Each row is where one point has got to under a steady rotation. How many steps took it there?
The counts run from 0 to 895.
[132  87 123  56 136 112 137 115 137 120 125 141 134 144 164  84 141 103
 146 101 113 104 118  92 135 138 147 139 111 149 101 210 149 123 165 176
  94 192 138 140 125 121 153 143 153 125 131 136 151 137 148 116]
210
[131 110 113 109  98 105 152 102  70 112 148 142 170 133 176 105 158 136
 123  95 128  98  77 117 185 130 163 185 115 109  75 168 141  94 141 177
 139 184 134 120 126 123 123 104 137 127 159 128 145 122 127 112]
375
[148  81 125  78 107 158 135 161 127 138 125 115 136 142 170 100 181 104
 149 109 159 125 166 131 110 102 127 100 123 142 113 104 148  78 146 185
  93 184 128 152 137  91 139 113 130 106 150 151 149 121 128 101]
651
[ 71 139 139 141 135 131 106  91  94 165 127  96 163 124 156 114 193 110
 102 106 118 171  99 130 139 140 131 138 139 125 134 173 136 120 181 171
 102 162 102 167  87 127 111 120 146 116 142  92 123 168 108 153]
672
[ 73 104 162 166 174 107 114  93  63 142 154 113 129 172 151 103 144 149
 117  96 122 130 143 148 135 135 121 156 108 113  69 144 141 121 155 157
 129 138 117 147 120 136 137 142 123 114 163 163 130 189 104 137]
405
[120 103  89 148 115 144 121 106 104 124 144 134 143 100 132 118 107 118
 193 104 137 121 129 124  80 116 127 126 131 202  90 158 182 144 133 123
 163 145 134 148 125 137 157 116 216 135 135 146 103 186 120 117]
481
[127 118 128  83 101 123 109 163  93 113 164 153 160  94 158 163 147 138
 149 100 149  95 101 135 100 144 161 161 108 139 107 138 175  88 150 170
 131 158 126 165 117 108 148 111 148  78 180 166 139 112 126 125]
485
[121  50 117 103 155 139 112 148 102  95 170 120 133 103 178 155 163 109
 169  82 125  95 147 159 108 150 174 162 133 153 131 130 173 130 127 133
 130 149 157 153 124 116 151  81 119 111 133 139 136 123 154 115]
778
[134  75 113 112 132 131 146 103 116 120 146  95 134 165 188  90 185 102
 133 102 134 134 113 130 186 104 138 144 166 140 100 147 168 140 102 152
 100 180 142 132  90  97  85 126 119 108 127 114 175 110 149 103]
526
[130  96  89  95  95 129 124 132 133 140 154  89 148 113 178 106 170 111
 168 116 152 143 153 163  91 128 129  90 131 157 152 159 160 102  77 180
 153 137 132 176  93 132 137 140 144 157 122  90 124 136 116 148]
363
[138 124 127 116 115 124 156 136 128 126 179 103 148  82 164  91 112  95
 202  92 107 131 133 142 119 153 131  98 128 129 127 149 173 127 143 129
 175  96 133 146 103 141 132 140 158 160 116 122  93 187 143 125]
717
[147 106  89 105  89 155 129 114 122 142 138 117 151  96 148 106 123 100
 197  98 115 121 118 115  96 136 134 119 104 136 100 166 175 132 133 153
 157 157 131 137 120 149 158  92 191 173 119 139  92 181 150 143]
804
[ 94 177 159 140 112  89 150  99  93 139 144 117 142 182 131  97 125 129
 141 106 128 170 107 152 155 118 134 142 145  91 103 174 142  92 141 153
 136 128 119 159 106 119 127 169 153 118 159  85 115 156  71 140]
231
[ 88 126 132  99 145 114 148 112  89 120  85 124 147 178 133  86 144 101
 131 102 121 153 151 103 150 114 157 154 107 135 125 166 135  92 176 162
 121 132  93 152 104 114 175 158 142 125 132 122 129 164 101  98]
532
[122 134 130 100 119 148 132 165  97 139 130 131 153 113 181 107 123 100
 170 132 114 106  90 143  99 105 160 144 128 127  60 176 191 118 134 141
 111 121 123 131 138  91 107 106 124 110 187 160 135 143 160 142]
195
[102 158 151 122 118  63 156 107 103 154 133 124 155 166 155  97 126 142
 119  93 118 156  87 128 171 133 120 154 129  88  99 167 152  86 134 159
 109 167 114 152 105 112 129 165 141 112 175 105 123 157  94 106]
232
[101 125 157 139 139  97 110 130  81 134 201 100 165 128 150 127 147 142
 122  99 126 138 130 178 130 132 100 131 129  83  88 125 168 102 132 146
 139 137 120 176  61 136 131 160 116  98 164 169 133 153 110 140]
255
[109 124 117 100 102 152 133 139 113 134 155 114 149 117 170  91 103 118
 175  98 127 136  89 165 113  90 150 131 158 106  83 151 176 127 127 121
 146 109 135 139 101  89 116 106 121 152 187 105 114 122 120 121]
519
[108 125 112 104  73  99 153  89 119 161 137 125 147 149 122  98 130 147
 129  90 160 156 138 130 110 136  71 117 125 119 101 142 171  86 147 154
 150 196 123 133  97 134 160 166 149 161 155 125 125 166 104 124]
680
[140  95 103 101 118 113 152 131 129 128 127 130 156 147 117 127  90 108
 176  95 128 113 166  84 128 118 157 144 146 144  73 110 202 100 136 110
 120 144 114 143 118  93 175 148 145 109 150 134 121 157 137  53]
770
[124  77 142 113 152 137 154 119 122 126 116 122 115 166 147 146 142 128
 173  88 118  92 187 112 100 135 159 141 136 134 153 130 158  96 168 144
  97 191 121 124 113 100 195 121 164 102 118 158 130 157 122  89]
477
[ 94  88 128 103 149 145 143 153  94 161  94  96 138 133 160 134 165 121
 159 109 134 100 160  98 121 121 147 109 105 170 130 135 138 107 140 190
  95 146 115 190 107  92 139 117 143 107 166 117  95 111 114  79]
509
[149 105 128 123  92 107 159 117 109 153 130 113 140 154 141 133 187 144
 151  96 168 133 167 151 125 172 108 126 136 137 124  94 172  84 152 145
 122 183 114 160 156 116 159 112 156  79 113 143 129 196  94 117]
326
[125  80  87  87 125 159 138 110 119 127 123  81 148 138 122 103 146  88
 147 109 142 168 143  79 109 112 147 145 130 153  90 149 136 110 118 144
 141 160 154 141 179 153 158  93 150 169 115 104 125 184 137  83]
299
[127 118 169 139 129 176 154 110  88 110 138 125 136 153 146  91 112 104
 186  89 128 135 100 144 130 101 156 145 141 100  57 135 136 113 153 141
 128 106 158 118 160  99 115  93 117 136 179 104 119 161 130  90]
140
[148 125 105 108  86 114 155 127 131 105 172  86 157 120 128 122 129 108
 188 100 151 140 140 109 125 111 152 107 144 174 125 153 148 129  63 147
 145 148 168 179 157 151 140 132 174 114 112  96 101 144 108  77]
449
[131 116 151 125  92 132 173 140  85 155 107 125 157 126 146  97 143 143
 165  89 140 125 150 144 135 153 124 116  98 148 145 153 154  84 149 175
 155 125 102 172 102 103 155 124 155 124 154 105  72 130  71 119]
216
[112 131 109 138  90 115 140 119 107 108 179 103 128 142 161  86 130 142
 194 105 136 139 101 188 138  87 129 135 178 108  91 126 163 127 115 123
 151 112 169 141 107  94 112 157 141 146 155 116 120 132 116 122]
843
[ 87  46 139  87 169 130 141 123 110 120 124 115 138 142 136  83 132 120
 137  80 168 138 155 141 161 120 130 122 109 143 106 139 148 123 161 150
 115 144 120 150  91 106 181 140 123 116 147 164 126 113 122  97]
241
[114  71 130 105 165 113 143 108  96 134 121  96 135 144 141  78 175 132
 114  87 166 144 183 147 164 132 113 112 106 116 125 157 166  99 150 147
 129 160 102 154  92 113 183 136 136 101 122 153 131 145 111 105]
240
[161  78 128 114 121 142 133  97 132 103 170  73 148 130 136  89 135 105
 176  87 152 162 173 134  99 107  94  71 155 156 140 119 120 142 101 140
 148 159 144 161  92 150 136 109 166 111  73 118 119 145 125 105]
741
[116  83 166 119 179 115 149  95 106 141 133 113 141 186 115 134 108 116
 142  81 124 159 189 126 103 150 127 121 132 118 140 169 152  94 149 150
 126 165 101 151  88 108 181 119 146 102 130 105 132 156  99 120]
153
[100 110 120  97 150 153 112 145 124 100 153 128 136 138 176 132 148  91
 188  96  91 107 101 146 102 108 185 140 137 170 137 178 135 151 116 159
 111 131 182 151  97 127 115 142 151 128 139 124 131 106 146 120]
46
[115 137 105 101 117 131 117 129 133 124 139 111 160 146 120 131 141  94
 159 122 164 168 131 106  51 129 116 151 125 189 115 176 164 116 113 126
 134 144 128 161 160 127 167 117 168 127 131 124 128 203 138 135]
623
[120 136 107 130  95  88 113 138 110 131 186  78 139 108 167  82 204 114
 145 122 159 181 117 176 128 139 118 129 168 113 118 124 159 113 147 129
 119 121 155 161 161 136 113 143 140 143 138 110 138 178 127 145]
702
[139 123 145 147 130 128 144 134  60 110 167 117 168 113 172 119 132 121
 156  95 105 117 118 111 158 130 191 145 140 137  59 132 172 104 152 131
 142 112 129 170 126 102 112  90 103 106 181  90 105 139 126  86]
431
[115 102  99  95 130 105 141 161 143 127 164  75 159 136 161  90 141  97
 149 103 139 163 149 106 134 105 109 138 163 147 129 132 184 119 143  96
 130 137 122 178 103  75 123 151 105 110 161 102 117 132 143  69]
93
[130 124 100 117 144  83 122 136 125 100 168  99 168 107 153  85 163  96
 148 128 134 157 150 109 166 101 118 130 152 189  98 135 169 148 106 118
 135 133 125 190 152 136 129 153 139 110 122 113 130 178 132  90]
559
[ 92 145 102 123  80 117 122 118 126 135 140  96 159 105  90 139 112 131
 184  94 131 131 120 109  89 125 161 120 111 124 124 147 126 108 104 182
 147 167 157 150 128 156 158 119 202 132 130 135  93 175 108 106]
159
[ 89 114 167 108 100 117 160 139  74 105 147 120 128 167 175 123 143 124
 163 100 150 114  94 165 140 132 154 161 107  93 127 177 141  93 135 144
 134 126 163 117 132 110 133 144 113 134 152 164 111 130 122 115]
840
[ 75 123 123 146 126 142 105 121  76 127 166  81 149 132 150 120 152 125
 132 108 147 139 139 171  83  95  97 115 120 148 127 165 151 136  89 126
 161 107 113 177  66 113 124 115 156 115 146 170 104 169 124 160]
545
[130  95 132 102  83 157 144 176 127 122 154 118 127 132 171 132 110 107
 216  90 150 118 152 158  99 123 152 117 144 133 112  96 186 103 111 122
 115 123 164 136 126 105 140 139 130 134 146 142 103 134 153  90]
629
[136 143 180  64 151  84 141 140 139 109 147 131 136 179 135 110 140 111
 151  92 136 144 130 110  96 154 118 135 114 126 116 177 129  70 159 168
 111 159 141 152 161 135 163 176 141 109 155 133 130 159 110  88]
122
[ 87 137 133 118 102 111 141 142  85 124 158  71 147 133 138 138 157 145
 141 100 131 130 109 101  91 149 107 158 108 110 158 180 117  85 174 142
 143 169 132 154 109 122 146 122 166 125 162 170  89 179 119 107]
247
[ 84 166 138 152 112 120 123  98  48 121 145 121 152 121 124 102 150 148
 135 111 130 126 101 145 122  85 136 153 107 128  90 160 131 106 160 149
 154 141 115 145  94 121 142 141 165  94 148 192  97 160  99 140]
696
